(in the rows, 128 means zero)
Named turns come first, each shown by rows before and after it. Which turns, in which order, take the first row of each pair that follows to the second? Write the first one first, as in the answered first pair.
rasi:
[ 90 128 132 146 117 120  69 102 168 122 122  91 156 145 166 156  99 143
 113] => [128 171 163 162 146 155  98 143  89 131 137 111 158 115 192 119 113 118
 136]
[115 170 144 151 157 189  84 172 106 168 108 111 166 147 106 114  80  58
 145] => [127 161 124 127 157 178  66 108 134 115  94 159 136 164  77 152  76  68
 120]
[ 78  75 105 121  97 100 139 123 166 125 118 122 159 157 107 134 118 140
 154] => [123 113 137 139 132 145 166 169  76 140 135 149 163 114 137  91 135 111
 172]
[150 118 117 136 150 149 152 148  69  90 114 173 154  95  76 111 119 100
 131] => [100  73  92 118 110 107 130 118 155  97  97 129 164 131  57 143 107 125
 115]
bitu:
[142 160 149 136 151 111 166 170  98 145 130 117 150 149 118  84 138  94
 119] => [134 163 153 140 168 132 155 169  96 137 135 122 158 145 118  84 128 103
 117]
[149 143 158 140 129 149 147 175 101 153 152 102 135 118 146 106 146 107
 151] => [142 152 156 141 139 161 145 174  98 154 153 103 140 122 140 104 146 111
 148]
[121 101 114 148 132  96 146 147  96 111 137 102 134 100 156  81 124 139
 189] => [124  97 113 134 110  85 168 159 104 152 130  86 141 114 130  85 142 133
 170]
posa:
[113 133 135 144 140 120  84 100 153  92 130 128 119 126 174 141 117 139
 135] => [110 161 155 144 160 152  78 129 133 117 137 131 135 127 165 142 117 135
 118]
[139 121 133 128 118 116 116 138 127 136 114 128 102 143 119 129 125 141
  78] => [116 121 131 139 133 127 130 163 100 146 127 109 123 124 128 100 118 154
 111]
[150 136 131 131 129 152 141 146  94 129 132 145 122 119 128 119 136 113
 126] => [148 112 112 130 112 115 149 125 111 104 128 143 111 107 136 123 132 117
 147]
Vute:
[ 63 138 143 122 148 155  97 136 154 145 134 163 140 123 125 159  80 137
 126] => [ 90 107 125  99  96 102 123 109 176 151 119 154 115 140  98 178 115 121
 115]
[115 126 109 163 149 138 141 147 103 113 147 135 132  99 148  86 105 140
 178] => [105  98  95 161 122 102 115 120 158 100 133 117 122 121 153 112 100 145
 176]
[118 123 119 135 118 113 138 178 139 162 157  89 158 133 102 145 135 116
 114] => [118 130 120 135 129 121 136 182 133 165 159  96 162 134 107 139 131 117
 110]
[123 134 136 134 140 198 126 100 113  87 127 135 135 139 184 144 113 144
 112] => [135 108 119 120  94 151 136  69 153  85 111 120 114 154 172 164 129 137
 106]
Fabem:
[ 60 156 111 113 103 181 150 117 105 133 123 114 163 116  85  83 121 149
 146] => [ 90 172 126 101 118 196 108  85 123 102 112 152 136 138  86 128 114 135
  98]
[175 141 147 153 134 142 140 150  76 108 154 126 112  77 210  95 147  75
 163] => [179 160 171 134 128 167 141 178  84 162 141 116 121  98 176 115 161  61
 113]
[122 134 118 136 156 148 183 170  66 145 147 116 167  94 127  66 113 142
 187] => [162 184 159 105 167 199 119 133 106 146 128 167 132 145 100 155 126 105
  76]
[101 150 151 162 148 142  89 172  99 132 135 123 132 115 166 143 120 133
 121] => [108 152 150 161 149 143  86 169 100 126 136 122 124 115 163 142 121 131
 123]
Pairs:
(2 to 4 turns a pair)
[151 117 121 155 136 125 126 113 101 102 141 144 121  98 156 114 115 142
 154] => [142 144 147 129 142 162  95 124 131 142 128 148 132 134 125 153 122 131
  84] | rasi then posa
[108 127 145 104  87 129 130 149 151 196 107  86 142 173  99 135 140 112
  92] => [ 89  95 116 128  84  96 159 154 135 164 124  67 151 138 123  93 125 138
 167] | Fabem then Fabem
[127 126 122 100 124 128 154 116 127 136 127 112 142 121  70 111 146 125
 135] => [117 123 135 140 143 128 128 133 116 114 146  93 149  96 137  87 131 132
 169] | Vute then bitu then Vute then rasi
[186 128 121 131 147 102 111  89 106  50 121 179  91 115 150 142 126 111
 157] => [120 115 119 140 136  98  63  90 178  60 125 126 119 145 169 166  99 138
 141] | rasi then bitu then posa then Fabem
[177 117 124 133 105  81 133 103 122 106 128 140  90 126 151 133 135 109
 146] => [152 136 145 158 138 120 124 145  89 119 142 126 121 107 185 108 117 117
 158] | rasi then rasi then Vute
[127 141 113 146 150 150 110 122 105 117 150 120 151 115 157 107 111 151
 164] => [156 123  92 113 111 108 122  77 137  99 127 133 117 135 114 131 129 139
 143] | rasi then Vute
[136 100 110 118  87  72 149 128 137 134 124 117 114 128 123 130 157 123
 142] => [162 110 116 122 101  84 152 126 101 113 130 149 108 115 132 121 162 112
 151] | Fabem then rasi then rasi then Fabem
[ 48 103 114 164 151 111  77 114 176  91 120 100 158 134 182 160  98 162
 153] => [115 175 155 147 195 188 137 174  57 140 128 158 159 101 153 121 141 116
 135] | Fabem then rasi then Fabem then Fabem
[181 113  67 130  76 108 130  43 142 126 131 113  68 141 115 133 164 108
 161] => [199 147  99 136  93 149 158 105  82 184 142 112  87 125 113 106 190  82
 150] | rasi then rasi then Fabem
